In the data rows, 128 means zero.
In each game, the first row plays the second. By how much does the first row win? 15 means about a draw, 30 a big win and 0 a big loss. Wins can go round in a circle. Each row has two weighted sums of its numbers, A and B, taken from their middle values. A row wins by its A times the other's B, less its B times the other's A.
[143 164 150 155 145 116 169 167 116 107 125 109  95 155  76 132 143  92
 125 151 137]
[127  97 111 105 127 139  93 104  97 136 139 114 148  69 116  94 109 145
 181  99 151] >> 8
[103 117 104 112  98 152 166 156 109 137 126  94 127 183 188  96  81 121
 131 144  95]
[131 119 100 129  95 128 127 140 113 132 106 149 109 118 129 115 103 141
 125  74 143] >> 15
[167 139 118 123  91 132 112 121 104  83 101 170 132 122 146  94 136 156
 127 118 149]
[168 161 138 140 100 119 178  86 126  87 144 166 128 152 124 120 157 133
  98 130 124] >> 22
[113 140 156 168 100 149 177 211 104  85 139 112  87 225  73  88 105  95
 135 133  89]
[112 109 120 150 107 112 134 175 113 126 119 114 105 144 133  97 103 121
 182  90  97] >> 14
[103  64 105  99 128 129 105 131 125 111 129 108 127 124 129 121 136 105
 160 120 143]
[138 145 135 176 163 123 109 111 163 139 159 127  90 127 112 165 111 125
 110 181 123] >> 15
[178 107 128 125  97 131 114 103 179 126 144 151 116 138 134 118 129 153
  80 141 130]
[127 131 101 165 113 134 180 168 137 117 150 101 126 171 123  98  66 113
 124 125  93] >> 16
[ 99 135 102 156 110 101 156 159 135 121 147 130  83 163 113  74  92 106
 147 107 127]
[129 140 127 167 131 146 141 127 147 153 142 108 137 175 125 131 113 126
 112 132 110] >> 14
[118 184 125 146 131 152 130 120  84 159 106 137 167 138 159 120 152 122
 133 103 164]
[175  97 109 102 114  99 160 111 205 151 165 146 138 123 111 139 107 180
 127 137  72] >> 17
[140 134 124 179 118 155 174 140 115 126 137  81 106 176  76 128 116  80
  92 108 138]
[145 152 157 100 191  84  86 126 181 137 138 122 104  76 109 189 149 196
 162 195  91] >> 15
[113  78 122 118  90 144 137 167 133  54 119 127  96 139 100 107 105  97
 145 119 113]
[113 120 136 121 142 111 137 112 141 164 117 144 156 116 168 134 148 129
 102 146 108] >> 9
[122 192 121 135 130 111 136 117  75  84 146 143 118 157 155  92 136 123
 111 142 182]
[114 136 114 107  98 143 125 152 111  85 100 168 124 140 158 110 118 171
 153 129 130] >> 10
[ 91 131 141 140 129 104 127 173 155 164 131 134 112 131 105 132 132 142
 175 115 100]
[142 154 119 145 117 134 163 152  92 164 155 138 182 156 153 119 109 129
  97 124 112] >> 12
[132  85 123 117 111 108 158 163 167  89 172 173  99 130 155 104  87 109
 121 211  66]
[144 103  80 111  59 138 101 149  91  91 136 134 164 131 121  64  69 143
 173 106 123] >> 13
[ 83 121 132 136 147 136 155 110  82 116  90 131 146 188 155 146 164 116
 113 138 147]
[ 60  86 145 106 128 145 102 155 136 136 120 100 128 154 142 175 143 116
 121 137 109] >> 21
[155  76 135  91 123 149 125 126 155 129 120 122 122 125 108 139 126 125
 120 134  90]
[102 112  96 151 168 106  74 110 107 143 141  94 103  78 113 111 112 152
 182 149 151] >> 14
[ 94 145 147  96 139 130  75 143  96 149 103 121 147  81 149 130 177 133
 146 116 175]
[124  99  91  96  94 115 107  99 146 127 158 138 141  99 121 112 137 132
 125 100 134] >> 17
[114 159  97 143 106 147 144  81 102  80 119 141 120 150 121  91 146  88
  85 119 179]
[123 174 116 138 117 148 177 146 108  95 116 155 123 162 153 125 119  84
 100 116 133] >> 17
[134 151 123 110 150 101 114 102 151 149 139  97 135  92  86 127 155 127
 125 136 150]
[103 124 109 131 150 114 118 106 164 168 151 143 182 116 150 150 101 202
 171  96  92] >> 17
[146 132 118  95 128 135 112  84 112 141 129 135 144 111 149 150 168 145
 105 107 157]
[129  84 157  95 154 116  53 100 166 137 104 190 143 104 171 181 155 194
 145 151 121] >> 16
[116  93 131 124 178 123 145 155 146 219 117  54 126 133 139 157 108 128
 147 136  87]
[161 154 141 155 135 126 175 134 119 122 145 131 124 159 136 120 130 134
  79 158 127] >> 13
[ 91 104 123 105 134 132  87 135 126 109 120 116 113 107 147 140 146 139
 166 118 129]
[156 139  97 138 116 118 165 139 109 145 179 159 141 149 145  72  69 119
  97  96 121] >> 14
[115 126  76 148  76 152 185 194  67 113 145 109 139 165 170  33  65 119
 161 100 125]
[ 66 109 114 111  83 105 104 144 148 125 171 107 102 137  98 120 105 158
 156 108 125] >> 25
[171 181 171 155 150 118 145  98  88 158 125 135 123 119 141 168 169 126
 102 146 142]
[112  98 135  81 106 132  62 115 136 104 123 177 147 100 148 111 109 154
 151  93 147] >> 15
[179 166 117 160 112 148 172 135  67 106 147 139 132 161 133  86 119  98
  73 106 161]
[143 159 114 144 128 126 140  84  98 116 120 162 139 127  97 121 138  98
 121 105 169] >> 11
[107 137 110 111 125 133 123 111  94 143 123 122 184 144 204 117 101 141
 134 128  94]
[144 120 126 108 177 139  72 101 112 186 117  88 153  68 122 145 164 140
 151 126 178] >> 13
[129  88 100 109  61 173 153 128  84  82 130 147 130 160 173  56  91 113
 118  95 139]
[140 102 145 125 183 102 109 146 202 152 133  93 101  85  91 209 143 138
 172 162  61] >> 17
[119 116 159 138 170 105 117 127 140 160 135  57 122 114  90 143 133 115
 148 144 139]
[139 104 148 102 181 107  92 147 154 169 121  90 137  87 146 183 129 177
 180 142 106] >> 14
[147 174 112 136 156 137 117 159  86 178 134 104 158 125 130 139 138 116
 142 124 152]
[ 93 157 167 162 167 120 113 105 110 116  74 126 117 106 129 148 179  86
 126 134 183] >> 17
[137 146 150  46 147  84  66 103 159  98 163 153 100  99 127 154 147 193
 141 197 132]
[162 111 140 123  82 153 166 144 142  97 177 173 125 147 135  98  75 139
  83 163 105] >> 22
[161 151 161 131 140 120 111 138 134 162  94 113 153 118 134 172 142 143
 141 124 103]
[113 115 115 173 114 139 186 136 140 158 126  98 129 169 116 153 118 123
 124 110  86] >> 18
[137 146 113 120 124 133 126  46  94 126 134 118 142 110 124 106 157  76
  92 132 184]
[109  73  91 120 114 142 146 149 175 139 146 120 144 131 124  91  86 153
 176 117  91] >> 13
[151 162  81 137 124 129 121 152 142 162 144 133 127 100 103  77  90 155
 153 120 163]
[106 118  88 143  93 147 168 180 150 129 195 131 132 170 148  95  56 138
 148 125  61] >> 14
[149 143 133 140 117 135 166 124 134 126 140 131 114 133  89 108 101  99
  91 112 140]
[127 148 130 125 135 130 145 124 123 163 113 128 151 131 142 143 148 127
 115 156 137] >> 11
[122  58 118 106  58 147 127 134 144  60 113 143 111 117 114 102  88 123
 126 102 120]
[128  83 162  85 162 153 121 151 159 128 116  79 146 143 131 187 150 138
 141 161  75] >> 19
[130 146 132 136 133 138 118  82 102 126 105 167 126  95 157 121 131 146
 113 132 149]
[133 168 137 166 143 114 163  95 129 141 145 148 131 133 140 145 143 104
 100 129 155] >> 11
[ 85 114 171 134 128 117 121 119 102 143 148 144 124 118 114 109 131 103
 123  90 135]
[132 192 176 147 173 135  82 125 127 183 129 115 128 117  97 182 172 127
 155 145 163] >> 2
[146  89 128 136 136 113 134 121 155 135 123 110 128 120  81 160 155 122
 118 133 123]
[137 142 122 140 135 161 140  95 133 151 116 129 159 146 127 126 143 126
  77 126 155] >> 18
[ 77 145 183 108 164 118  67 112 156 151  99 135 118  83 151 188 171 160
 165 151 133]
[ 83 152 147 115 136 130  92  74 110 111 121 134 133 107 142 121 143 122
 132 119 130] >> 15
[131 140 186 122 158 127  82 138 162 152  88 135  97  92 135 166 143 153
 127 141 115]
[143 124 168 132 146 126  79 151 134 207 101 124 157  86 135 172 141 186
 163 108 109] >> 12
[139 198 165 107 201  91  89  38 135 137 122 151 155  74 111 168 205 126
  91 158 193]
[112 143 132 124 185 113 106 156 177 146 143 100 127 118 114 170 128 145
 144 166  79] >> 15
[138 124 120 107 160 144 109  99 126 140  62  96 133 125 152 164 156 106
 131 153 148]
[108 153  98 127 102 115 122 148 130 107 153 174 118 141 111  79  70 118
 145  76 132] >> 6
[173  71 137 108 139 129 106 141 147 142 114 109 130  53 148 155 124 166
 182 166 123]
[136  91 167 148  87 203 162 189 169 104 142  73  89 185  90 132  92  90
 116 116  65] >> 15
[160 125 139 158 143 118 119 109 157 122 112  99 104 130  83 182 138 118
 108 170 122]
[116 134 122  85  88 136  91  96 115  87 108 150 123  92 150 105 131 192
 129 142 115] >> 14
[ 95 125 131  73 182 123 100  75 142 153  95  94 142 113 147 191 191 146
 108 170 178]
[155  93  84 128  99 151 162 126 105 143 161 134 160 125 181  95  87 151
 132 100  97] >> 16
[ 80 154 124 144  74 133 103 167 145 132 121 148 172 162 150  86  83 172
 191  62  72]
[144 175 138 172  95 146 173 154 129 102  96 137  87 208 103  89 106  93
 114 131  99] >> 13
[155 132 121 105 123 143 102 138 127 190 122 110 165 119 147 104 147 153
 140 140 147]
[133 117 116 133 112 119 176 141 117 135 212 173 124 141 161  95 106 155
 132 139  75] >> 16
[145 174 105  77  96 127  90  55  75 101 116 185 162 105 153  90 140 113
  95  86 200]
[115 100 101 126 106 158 166 165 113 136 121 129 146 163 177  88  94 123
 127 127  97] >> 13
[120 109 136 115 128 140 142 138 148 114 142 141 121 130 161 159 114 163
 116 145  81]
[111  43 157 101 159 164 114 153 166 152 136  97 128 116 163 149 142 121
 120 140  89] >> 15
[117 156 159 137 171 102  90 132  96 149 155 104  93  86 135 144 104 157
 165 171 122]
[ 94 121 114 166 130 124 153 152 138  99 128 100 105 156  75 136 128  87
 116  84 130] >> 17
[167 149 121 106 110 122 112 114 105 107 130 148 113 107  90 110 133 117
 111 142 154]
[ 74 102 124 116 132 100 126 137 155 125 114 118 142 132 134 157 144 132
 153 133 114] >> 15
[128  97 125 110 110 117 116 135 147 138 134 132 149 127 145 109  99 155
 146 110 103]
[143 121  79 135  94 156 189  98 110 120 134 144 177 167 148 129 136 102
  79  55 135] >> 17
[141  85 100 114  84 136 129 125 138  71 152 165 126 141 150 104 123 150
  99 125 111]
[156 137 162 131 137 117 107 183 128 169 121 120 117 108 117 135 133 169
 189 146 125] >> 13
[ 90 126 157 137 183 107  84 179 134 164 112  77 116 115 120 159 130 135
 178 141 136]
[ 62 132 129 136 165  92  79 128 140 141  98 121 118 105  96 138 160 103
 161 153 158] >> 18
[135 110  97 139 155 129  82  72  88 113  89 143 128 104  93 120 130  80
 122 141 212]
[ 88 113 132 124 148 116  99 145 110 120 117 147 112 106 130 126 147  97
 157 143 144] >> 16
[127 119 121 121 124 143 141 144 151 140 153 122 135 140 138 136 102 109
 130 116  86]
[124 111 152 101 176 112  69 126 143 156 123 105 140  82 137 163 124 162
 151 164 120] >> 14
[139 165 143 152 130 172 128  77 106 141 113 123 144 135  93 109 154  78
 105  87 163]
[160 147 177 106 144  86 134 166 183 136 147 152 111 113 100 153 140 186
 182 160  95] >> 24
[119 127  73 127  76 144 143 119  93 107 153 167 192 122 141  76 120 123
 116  79 184]
[108  95 123 119 148 149 119 131 114 140 113 145 128 109 164 158 110 126
 157 112 117] >> 22
[131  74 149 125 159 109  88 164 148 127  90  91 106  89 135 152 107 167
 240 125 129]
[139 141 102 152  92 133 161 136 131 120 145 140 145 146 115  83  99  95
  93  84 158] >> 15
[ 73 116 115 104  87 127 135 154  73  42 129 165 117 156 127  87 132 153
 150 121 141]
[136  97 102 130  77 140 187 122 114 100 123 176 124 167 155 108 135 131
  79 109 126] >> 16
[165 121 112 169 101 139 161 119 109  88 153 160 111 151 103 116 110 120
  95 115 128]
[134 127  80 132  86 164 178  81  98 123 146 170 169 165 140  90 129  93
  70  94 163] >> 14
[159 175 100 128  95 142 144 111  96 135 143 153 160 168 159  75 113 136
  83 100 149]
[120 132 141 127 165 124  97 129 150 176 126 118 149  94 113 188 173 151
 138 149 136] >> 18
[136 154 125 119  86 131 146 151  96 105 156 188 123 155 130  69  98 140
 103 116 108]
[136 203 119 146 105 117 133 119  91 116 151 202 113 130 131  77 134 139
  90 121 135] >> 17
[108 148 135 172 188 124 132 117 159 145 105 131 105 112  83 165 168 107
 143 147 144]
[116 128 147 140 134 118 135 181 117 150 169 105 123 152 134  83  89 151
 165 145  96] >> 15
[142  98 111 101 136 124  76 175 162 166 168 117 149  88 112 110  89 159
 192 106  98]
[166 134 130 132 114 136 119 123 124 157 156 137 151 135 152  87  99 156
 116 138 143] >> 15
[111  98  85 109  72 150 162 116 101  72 107 170 148 154 158  89 119 110
 104  99 131]
[153 164 115 167 151 119 150 129 111 173 127 104 118 130  93 135 133 131
 135 126 137] >> 20
[133 132 137 107 148 118  99 113 149 141 143 101 143 114  99 145 155 114
 132 145 138]
[107 123 148  98 129 102  96 173 138 145 150 124 129 112 169 142 146 162
 170 157 106] >> 20
[162 121  97 131 117 138 155 112 170  95  99 133 127 130 133 146  84 134
 133 154 100]
[120 152 169 125 172 104  80 105 108  80 101 200 108  98  91 147 187 122
 119 166 153] >> 17
[ 91 152 125 124 134  95 101 187 144 142 150 154  93 122 115 140 102 158
 198 140  71]
[145  92 132  77  97 107 156 157 163 130 166 171 138 115 158 123  82 198
 184 134  72] >> 19
[ 99 104 144  96 130 127  63 104 126  84  94 136 127  88 119 162 175 128
 125 145 180]
[139 141 121 103  79 156 136 105  77 150 166 153 169 160 183  86  88 134
  93  93 144] >> 11
[192 118 111 151 101 126 168 103 137 135 145 152 133 133 111 116 131 112
  86 104 129]
[177 167 123 147 151  55 112 134  83 148 174 164 136 123 101 134 152  94
 100 149 172] >> 17
[151 140 105 168 119 127 178 135 155 159 150 103 151 144 122 147 114 117
  94 137 103]
[151 147 149 137 165 121 123 124 125 163 137 127 104  94 126 147 159 129
 153 143 132] >> 8
[138 182 102 158 116 123 182 144  96 185 164 155 140 181 163  59  87  87
  82 105 134]
[121 103 123 140 124 156 165 197 139 158 106  90 141 158 141 120  95 140
 156 125  78] >> 14
[146 107  77 146  85 161 177 176 118 166 141 144 130 123  73  86 197 149
 139  74 162]
[100 114 155 129 205 104  86 121 123 190 148  77 128  93 109 164 145 127
 186 158 119] >> 12
[103  80 125 101 152 107 112 143 153 122 142 105 122 107 170 151 119 183
 194 158  94]
[ 86 128 127 113 164  61  58  86 137  85 116 182 127  87 145 151 147 197
 153 152 144] >> 24
[125 143 143 118 119 156 123 145 167 127 121 165 104 118 117 158 146 148
 136 161  97]
[169 170 141 171 131 125 160 138 127 129 162 130 114 138 102 134 115 126
  87 135 143] >> 15
[142  98  70 135  91 129 203 123 153  81 147 186 110 139 144  97  81 134
 122 142  84]
[101 167 192 148 165  94  74 153 117 108 137 117  86 105 105 145 141 107
 164 174 155] >> 16
[160  90 127 142 105 100 172 156 167 123 205 151 109 147 131 119  84 169
 127 146  52]
[ 70 133 191 109 153 122  73  83  97 155  90  99 129  96 120 149 193 116
 122 134 164] >> 18
[149 133 172 123 147 117 136  96  97 131 104 108 107 100 143 164 184 122
 116 100 159]
[153 143 159 146 175 117 110  85 123 185 106 117 149 106 119 149 168 125
  82 115 160] >> 17
[153 152 110 134 163 102 112 133 116 157 137 106 119 108  77 116 126 102
 139 139 150]
[128 142 109 164  89 133 158 157 130 111 170 128  95 172 145  56  44 143
 126 138 101] >> 15
[109 193 166 156 189 105  88 131  96 141  98  92 118 100 111 174 199 114
 127 136 173]
[ 79 141 129 139 187 115 107 127 113 128  90  72 132 101 131 174 167 141
 184 156 116] >> 11
[132 116 166  72 152  99  85  93 157  99 125 114 112  83  93 213 191 161
  95 189 140]
[118  62 114 147 135 124 132 164 146 133 136 124 147 108 149 110 101 140
 163 114 102] >> 24
[155 129 135 145 132 110 106  99 174 139 132 143 105 100  87 141 147 116
 127 141 149]
[ 97 128 112 135 111 122 175 164 157 124 160 142 109 181 152 112 100 117
 105 146  76] >> 13
[109 132 129 119 155 109  88 133 138 123 164 143  84  91 132 140 150 154
 168 171 103]
[157 151 113 149 121 146 136 120 130 151 158 112 140 138 103  97  82 128
 131  99 106] >> 5
[139 157 146 166  85 126 159 148 123  76 137 185 102 170  95  84  98 118
 134 124 135]
[128 149 103 150 117  74 122 146 149 121 122 128 100  71  94 131 164 122
 155  92 142] >> 15
[180  75 155 138 163 169 173 101 133 145 116  83 116 153 146 172 134  80
  50 198 120]
[169 148 165 108 119 123 143 145 150  96 169 184  94 143 133 122 120 174
  99 177 101] >> 15
[138 153 156 134 118 122 139  98 163  96  96 186 112 134 117 136 138 159
 101 151 112]
[131 107 122 132 170 118 119 131 191 162 143 110 138 122 105 162 132 142
 149 132  60] >> 20
[150 114 141 117 107 130 126  77 164 103 133 147 152 115 100 160 163 120
  87 126 126]
[ 77 161 134 139 137 110 113 126  81 115  87 133 104 112  98 113 177  87
 139 128 188] >> 14
[ 61 142 108 127 110 109 131 132 133 113 133 155 124 151 145  69 113 132
 140 137 159]
[181 134 108 141  82 128 188 106 145  83 186 191 125 162 110  77 119 146
  93 158 105] >> 10
[144 156 141 127 163 122 124  91 162 177 143 105 148 132 123 151 136 142
  95 121 128]
[110 188 143 128 128 123 102 124  93 128 112 114 142 151 121 115 156 110
 109 116 161] >> 12
[132 179  94 149  70  97 156  94  78  44 167 182 106 155  73  56 136 117
 113 118 195]
[125  99 125 108  80 143 166 126  93 112 127 183 106 146 160  97  83 126
 111 152 112] >> 15
[130 123 132 120 189  98 115 149 134 145  77 124  95  91 144 155 125 137
 154 162 129]
[ 86 224 134 195 148 116 137 104  72 129 103 125 122 161 152 139 171  50
  96 136 183] >> 25
[156 128  87 140  91 122 134  93 149  65 129 172 100 129 131 101  99 140
 132 149 129]
[152 146 118  89 129 148 139  97 121 150 150 132 143 136 189 118 151 147
  90 142 141] >> 21
[122 115 139  95  98 120 143 140 133 106 144 171 106 179 160 117 131 115
  88 132  82]
[108 167 158 103 100 154  90 114  89 120  58  94 151 155 154 130 173  87
 102 116 182] >> 15
[134 129 151 182 101 150 170 136  96  93  86 111  98 177 116  74 127  36
 100  87 160]
[170  78 163  53 162 105 100 120 196 194 163 100 161  58 116 183 154 181
 170 169  99] >> 17
[179 177 128 152  99 127 118  92 152 136 155 145 146 144  92  96 114  94
  98 100 156]
[151 168 122 135 155 113 114 151 139 142 165 134 122 104 124 125 119 163
 156 158 128] >> 15
[ 84 151 151 104 148 144  78 140  97 155 116 101 152 108 132 150 193 134
 114 121 140]
[144 135 123 168 116 148 162 138 141 131 154 103 122 178 110 126 105 115
 107 128 108] >> 14
[ 77  75 108 131  96 172 145 171  95 125 117 109 149 182 173  89  79 108
 130  95  95]
[134 117 128 142 132 145 143 150 148 133 136 101 128 141 111 148 144 110
 125 105 127] >> 14
[115 143 113 129 128 129 163 102 122 126  84 122 136 131 130 128 137 106
 113  85 131]
[144  95 184 131 171 144 105 124 162 185 131 128 108  98 100 192 171 110
 123 152 109] >> 14
[123 170 107 133 130 120 114  83 106 118 119 107 140 139  94 148 146  89
  95 139 146]
[157 132 107 150 105 149 177 130 130  98 169 134 123 145  90 102 122  84
  82 109 142] >> 13
[100 144 126 139 150 136 150 118 120  99 116 122  83 174 133 153 114  72
 131 159 116]
[134 122 100 108 139 120 111 115 153 144 139 108 150 118 121 146 131 128
 155  98 111] >> 14
[126 156 129 151 116 127 130 137 118  95 125 140 126 129 158 100 125 135
 134 143 130]
[ 77  91  69 112  78 161 161 134 152  92 141 117 144 148 145 105 100 145
 153 105  79] >> 15
[137 159 126 131 159 117 110 124  89 120 104 134 106 118  94 131 169  92
 118  66 187]
[135 144 149 110 189 105  89 108 125 164 124 100 128  81 155 182 145 161
 170 197 132] >> 28
[134  91 122  78 106 130  88 110 117 101 124 166 134 120 159 129 148 138
 102 100 135]
[102 107 134 122 148  71  95 122 126 121 130 126 134 117 105 110 135 123
 154 101 134] >> 13
[124  97 127 120  99 162 155 176 131 151 146 115 151 162 165 105  98 168
 130 118  72]
[119 123 135 151 158 119 132 120 125 157  91  85 137 135 124 167 168 103
 156 152 114] >> 11
[ 97 131 112 106 119 114 104  84 140 136 117 144 141  78 133 114 160 110
 119 107 149]
[ 91 108 163 136 127 157 100 157 146 115 103 127 115 146 143 154 113 157
 152 132  83] >> 16
[ 98 109 147 163 150 117 101 180  88 118 103 118 111 141 149 137 130 101
 143 126 124]
[159 133  75 145 112 141 189  88 109 133 120 125 165 131 142 112  87 117
 105  93 131] >> 12
[ 71  89 115  88 100 161 138 140  92 110 130 131 156 161 177  98 122 128
 122 109 124]
[152 164 130 169 184  84 118 136 154 189 151 116 122 116  80 156 120 133
 152 122 112] >> 15
[131 126  93 156 142 160 189 126 136 126 120  94 173 197 152 113  81  77
  99 141  81]
[ 58 115 149 137 122 144 118 145 122 101  89 188 118 148 152 136 178 168
 156 119 134] >> 11
[ 89 140  85 139 120 158 149 127 132 163 146 122 157 156 166 115 128 152
 137 130 121]
[115  88 155 138 187 111  99 144 133 122 112 123 111 100 143 187 150 145
 176 152 109] >> 14
[133 106 143 142 189  97 130 166 143 150 127 106 112 110 115 157 121 159
 163 147 108]
[ 93 142 137 121 145 121  89 113 165 148 115 105 153 100 124 163 140 138
 163 117 115] >> 13
[146 109  94 112 111 155 182  83  95 133 161 124 139 154 138 104 126  62
  50 130 164]
[151 188 152 126 163  72  80 110 143 108 117 159 114  78 103 144 156 176
 126 173 165] >> 15
[122 100 131 152  78 153 149 127 100 110 136 111 149 127 122  91 117 121
 147 107 160]
[107 158 137 101  94 142 129 105 121 105 121 192 140 150 139 105 162 127
  80 116 157] >> 18
[185  84 109  92 107 159 135 121 125 167 155 153 183 132 165  68 101 176
 123 105 137]
[141 118 117 115 100 140 159 134 131 124 165 163 115 135 128 124  94 110
 105 125 108] >> 15
[120 143 174 123 192  99  69  81 132 137 102 118 112  86 123 188 183 107
 140 148 165]
[168 122 110 131 135 122 117 128 124 154 154 123 143 108 102 125 127 138
 122 112 152] >> 15
[152  94 149 129 127 179 177 126 109 113 140 133 108 187 169 140 120 100
  78 157  84]
[155 100 128  87 103 154 131 148 148 125 113 113 163 160 170 142 128 144
  92 117 100] >> 16
[ 94 126  96 119 127 126 168  85 108 130 121 155 139 153 171 113 107 110
  97 125 137]
[118 131 105 132  68 151 180 176 118 102 148 174 113 183 144  86 119 131
  92 105  94] >> 15
[122  94 101 156 148 101  76 181 164 168 162  73 113  94  88 143  88 183
 200 130  90]
[ 74 101 117 106 129 140 151 131 144 110 136  99 126 144 125 116 109  56
 129 111 118] >> 16
[113  90  98 142 106 144 203 126 142 145 118  99 174 176 160 128 134 108
 103 119  88]
[121 128  88 146 112 144 152 118  73  99 107 139 140 110 136 113  95 107
 128  69 158] >> 23
[127 146 127 138 149 116 109 126 167 193 145  94 147 135  83 135 118 139
 157  98 117]
[142 105 111 123 107 149 137 151 157 142 136 114 152 159 151 125 108 160
 124 144  89] >> 15
[128 179 159 115  98 172 119 101  57 123 101 163 157 141 155  93 157  92
  59  83 181]
[141  93 101 143 106 141 163 141 171 133 146 127 104 173 138 125  91 107
 101 116  84] >> 13
[107 141 169 119 173 123  86 125 101 163  79  75 128  96 139 167 170 160
 175 145 149]
[152  90 164 113 141 103  94 128 146 151 154 132 116  84  92 145 134 122
 139 102 125] >> 18
[124 104 131 129 169 131 147 154 159 152 126  63 110 126 118 147  82 130
 177 168  84]
[175 163 135 152 152 123 122 142  98 177 131 166  93  95  97 122 163 153
 137 160 158] >> 16
[134 127 109 177 114 136 158 194  92 140 143 101 154 179 143  66  73  98
 146 102 119]
[116 113 132 128 137 141 141 145 155 131 130 118 137 149 148 122 130 147
 111 140  98] >> 17
